Where one turn sends some rows of the set: a few examples, then the rows asked:
rel: [-15.9  15.9 -16.5  22.4  -4.0   8.3   4.5  20.8  -9.9  -2.4  37.4  11.9
  22.2  29.3  -2.3 -19.9 -11.0   0.2 -10.0  19.1  -8.6  -3.4   6.4  25.9
   6.4  -2.1   7.1  -3.1   9.1  14.5   4.1]
pebi: [-11.1  27.5  -2.4  11.5   2.7   7.5   1.1  10.0 -10.2  -5.6  28.7  -5.5
  24.3  31.4   1.5 -26.6 -22.8 -12.0  -2.6   5.7  -4.4  -2.6   6.5  22.3
  -5.6  -5.0  14.5   5.2  19.1  19.9   6.8]
loman: [  0.7 -11.7  22.2  -8.8 -23.2  -1.7  10.6   1.7   8.1   2.0   2.3  18.7
  -9.1  -2.2   7.0   8.4 -10.9  -9.2 -10.5  25.9  -1.9  27.7 -26.0 -22.2
  -8.1   1.5 -12.3  -5.2  -4.2  15.7  22.4]
Mimun: [-23.2  39.0 -11.1  -3.6  -4.1   1.4  14.4  12.1 -15.8   8.5  -3.4  13.0
   8.3   8.9  15.9  -9.8   4.9  -2.4   4.2  20.3  22.1  -5.4  18.0 -13.6
 -12.9  -3.5  12.7   2.7 -16.1  29.1 -14.0]
kosu: [ 16.1 -12.7   5.5  -5.1  -8.5  24.1   2.3 -20.8   1.3  11.6   1.8  17.6
 -12.9  -2.4  -1.6  10.7   7.3 -18.0   4.2   0.5 -12.1  12.3  -3.8  29.8
  10.7 -25.1   0.8 -16.0 -15.5   7.7  30.6]
lev: [  6.9  -2.0  -4.5   7.1 -34.1  23.0  10.3  11.2   4.4   8.5   1.8   9.0
 -17.8  -2.3 -14.0 -19.8   2.8 -15.4 -12.8  35.7  -7.5  15.3 -24.6  16.0
 -14.2 -28.6  17.2   2.2   0.6  -5.8  17.3]
fus: [ -7.7  16.5  -5.0  -5.2  -4.6   1.6  -7.8  27.3 -24.6  11.0   2.3 -26.8
  18.0  18.9   1.9  -1.4  21.9  -8.4  18.7  -8.7  26.8  10.1  -4.6   0.8
   1.0  16.5   4.1  25.0   1.1   2.5  17.7]
tilof: [ 27.0  -3.0  10.4  -5.0 -10.5  13.5  -4.3 -21.0 -14.5  -2.8  -1.3  17.7
 -16.7  -5.0  -3.9   1.3  26.2 -30.2   1.4   6.9  12.4   5.0 -11.9  21.8
   3.4 -18.3   2.4 -11.6 -22.3   5.7  12.6]
kiv: [-35.4  13.2  -0.2  -4.7  -2.4  22.3  12.2  19.5  -2.5  -1.4  -3.8  10.7
  25.2  13.7  17.5  23.2  -9.6  13.0   4.3  -3.4  -8.0  22.9   4.9  15.4
  17.3   6.7  14.2 -10.8  11.5   5.4  -9.7]
Fopar: [ 13.5   6.5   1.5  -3.5  13.6  11.4  -5.9   8.8  15.3  -0.1  11.4 -11.3
 -20.0  13.8   1.9   6.9  18.8  -2.3   1.1  21.2  18.4  28.3  29.2  11.2
 -13.0   5.4  11.7  22.9  14.0   2.6  17.8]
vig: [ 17.8  -7.0   3.3  -2.1 -12.5  15.5   0.3 -27.8  -7.1  10.2 -30.1   8.5
   1.8 -17.1   2.1   0.3   0.9 -21.1   7.8  -4.5  -6.4  17.1 -21.7  19.1
   2.2 -10.0  -0.9 -11.9 -25.6   9.2   5.1]
Fose: [-16.8  10.1   7.4   5.2 -19.4  22.4  19.6  45.0  -3.7  -7.9  -3.8   8.6
   7.5  11.5  -2.3 -18.1  18.8   7.3   2.0  -9.0   6.5   7.4 -30.4   5.1
  -2.4  26.5  -1.9  12.0 -13.7   7.8   8.2]
Vid: [ 13.8  -0.7  29.0  -8.4   6.3   9.5  -2.7   8.6  23.3 -23.9  14.6   3.1
  21.4   8.9  -3.2 -13.8   8.1 -11.5 -10.6  23.6  -3.0  15.3  17.5  20.4
 -16.9   1.3   7.6  10.2   5.7  -6.9  -7.5]
samod: [ 18.1   2.0  -9.4   1.1  -3.6   2.3   1.1 -35.2  -8.4  28.2 -11.7   6.7
 -17.5  -2.9  -1.9   1.7   1.0 -26.2   8.0   3.3  -2.7  19.4  -0.5  21.0
  11.1 -16.3   5.6 -17.7 -19.6  16.0  13.7]
Zimo: [-18.3  17.8  -0.9   2.4   7.3   7.7 -25.5  23.0 -21.3  20.4   2.9 -16.2
  10.9   8.1   0.5   6.6  21.8  -3.1  20.6  -3.0  20.8   8.9   5.4   6.2
   1.4  22.5  -0.6  22.6  -2.9   1.1  12.6]
Giko: [ -3.4 -19.2   1.4  -5.4  -2.2 -20.1   0.8 -13.2   4.5   9.2  21.1   8.0
   7.9  -1.2  23.0  24.1 -16.9 -15.8   1.4  22.3  -2.8  23.6 -10.5   4.9
   4.2  -3.5 -20.9  -9.4  -1.5 -10.1  -0.1]
muf: [-22.3   2.9  11.0  -9.3 -12.4   8.7  33.2  36.4   3.1  -8.2   1.0  -1.5
  14.1  15.6   4.8 -22.2  11.9  -9.6  12.2 -20.4   0.7   3.4 -20.5  15.8
   1.2  21.2  -3.6  14.7 -10.2  12.3   4.6]
tese: [ -6.8   4.3 -16.4  -3.6 -19.6 -15.4   9.5 -10.6   1.6  20.3 -15.9  -1.9
  -7.2  -0.7   1.9  -2.9  -0.3  -1.5  -1.9  22.1  -3.7  28.7 -13.8  17.8
  -7.0 -32.2  13.5  -2.6  -8.8 -32.6  -6.9]
pag: [ 10.7 -18.1  12.0   6.6  -5.1   2.7 -22.6   2.0  -2.9  11.7  10.8  13.9
  -4.4   5.8   4.3  10.8 -14.7 -26.5  15.3  25.2  -8.4   3.9 -25.7 -15.7
  13.8  10.8  -6.6  14.4 -20.4  -5.0  12.0]
bofu: [  4.3  -5.2 -24.9   3.1   4.4  16.1  23.7  -1.1   6.7  11.8 -14.6   2.1
  17.2   6.4  17.2  -6.6 -16.4   2.8   0.4  38.6  -9.7  14.9  21.3   3.5
  -6.2  11.2  14.0  17.7 -21.5  21.2 -11.1]
robap: [  9.7 -13.5  -9.8   6.7  -2.3  -1.7  -0.9   0.5 -10.6   0.2  29.7  20.8
 -25.6  -1.9   7.6   0.8 -21.6 -26.9  -4.3  31.7   2.8  20.6 -18.7   6.6
  -4.2  11.0 -14.6   0.3  -8.3  28.9   0.7]
mepo: [ 11.7  -9.0 -20.6   9.2 -16.7   6.5   4.3  13.7 -15.2  26.5  18.4  -4.4
 -20.0   0.9 -13.6 -10.9  16.1 -29.0  -1.9  31.8  -7.6  26.7 -19.3  33.8
  -3.3  -8.7  13.1   0.1 -13.7 -13.1   4.8]
bonel: [-20.4  24.5   6.4  15.8   5.6   9.3  -5.0  10.2  -9.6   1.5  35.1   4.4
  18.6  24.4 -12.4 -19.1 -11.8 -13.6  -7.7  13.4  -8.3  -0.3  15.6  25.6
  -6.7  10.6   8.4  -4.5  14.3  20.9   5.2]
fedar: [-20.2   9.6  -5.2 -12.2  -4.5  23.9  19.2  30.8 -12.2 -11.9   9.2   4.3
  27.5  22.1  18.2  14.1 -14.3   8.8   3.9 -13.4  -8.9  25.7  -2.3  19.2
  14.3  -2.0  17.7  -3.0  11.1  10.5  -4.0]
Bup: [  7.9  -2.7   5.2  -1.8   9.4  29.1  14.6  18.0   9.2  14.8 -12.7  -2.5
  -6.5  15.3  20.3   9.6   7.3   4.7   5.0  22.7  -8.3  44.8   9.2  10.0
  15.5  23.2  23.2  11.3  -6.0  14.5   7.7]
ruzez: [ -7.1  23.6 -12.1   1.6   1.1  -3.2 -15.9  36.4 -10.7  25.3   9.0 -14.0
  15.3  12.3   0.0  -8.3  22.4 -10.1  25.2  -2.6  20.9  -0.4   0.5   2.8
  12.3   9.4   0.4  18.7 -13.3  -5.9   4.1]
Gatuf: [  5.5  12.3  -0.6  -8.8 -20.5   8.1  10.4   8.7   3.2   4.9 -15.7   8.0
 -21.3 -13.5   9.5 -23.8   6.8 -10.9  -4.9  23.2  10.4  29.6 -34.6  25.6
 -12.3 -27.9  12.6  -0.7 -10.1 -10.7 -14.2]
Vur: [-11.4  49.2 -22.9   8.2  -3.6  -6.2  10.1  16.4 -16.0   5.9   2.5   3.1
   0.4  15.2   9.6 -16.3  -2.2   4.5  -1.2   5.8  22.2  10.1   8.5 -12.7
 -23.0  -6.1  14.6  -0.4  -3.2  21.2  -8.8]
kene: [ 16.4  -6.1  -4.2   3.7 -18.6  11.0   3.9 -38.9  -8.3 -11.6 -11.1  18.6
  -1.4  -7.3  -8.9   4.2   0.8 -21.6  -8.0   7.3   2.2   6.3  -8.3  20.2
  -4.8 -20.9   2.7 -19.1  -8.9   6.6   3.7]
Sar: [  6.3  -3.5 -12.2  -0.1  -8.0  15.8 -12.1   8.0  -4.9  27.4   0.3   0.9
  -5.8  -0.7  -1.1  -1.2  -8.2 -12.6  11.0  15.5 -23.7  24.3 -19.8  29.2
   0.6 -23.2  19.6   8.5 -23.1 -35.1  -1.0]
nutim: [-13.9  34.6 -19.9  -4.4  -4.8  -5.9  17.2  15.6 -22.9   3.8   3.2   2.4
   6.3  26.7  12.4 -14.9   0.2  -2.5  10.4   6.2  15.8  -5.6  16.3 -15.4
  -9.7 -11.9  18.9  15.3 -15.2  24.2  -0.9]
naz: [  9.7  -5.6  -2.1  -9.6  -3.2   0.3  16.2   3.4  20.5 -11.5 -15.2  -0.3
  16.9   5.5 -10.6 -17.8   4.6 -20.8   4.4  24.2  11.0   3.2   6.4   7.0
  -3.4  27.9   6.2  22.4 -21.9  -3.6 -28.6]
mutak: [-23.9  18.1   0.6  -6.4  -7.5  14.7  15.5  32.2  11.4   4.0   4.9   0.1
  33.2   9.8  12.7   9.1  -9.9  11.1   4.5 -18.5 -13.8  26.2  -3.5  13.5
   6.5  -1.9   6.9 -13.3  12.5  -6.1  -3.8]
Voki: [ 12.0  14.9   9.5 -18.8   2.0  -4.6 -13.1  -3.3   8.7   7.0   4.4  16.3
 -20.4  -4.3  21.4  10.9 -25.1 -19.6   8.7  18.2  22.7  20.7 -20.9 -14.3
  -1.6  -8.1  -6.5   0.6 -10.1   3.5  -6.0]
ralo: [-29.1   7.1  16.5  -8.2 -15.6  21.5  25.8  34.8  10.4  -4.6   0.1  11.0
  10.2   4.6 -10.2 -16.4  14.0 -11.4   6.4  -7.7   4.9  -5.5 -13.7  10.7
  -7.0  29.8  -7.1   7.7 -12.4  15.9   3.3]

kiv goes to ralo
tese goes to lev
And these:
naz goes to Fopar
loman goes to pag
mutak goes to Fose
nutim goes to pebi
vig goes to tilof

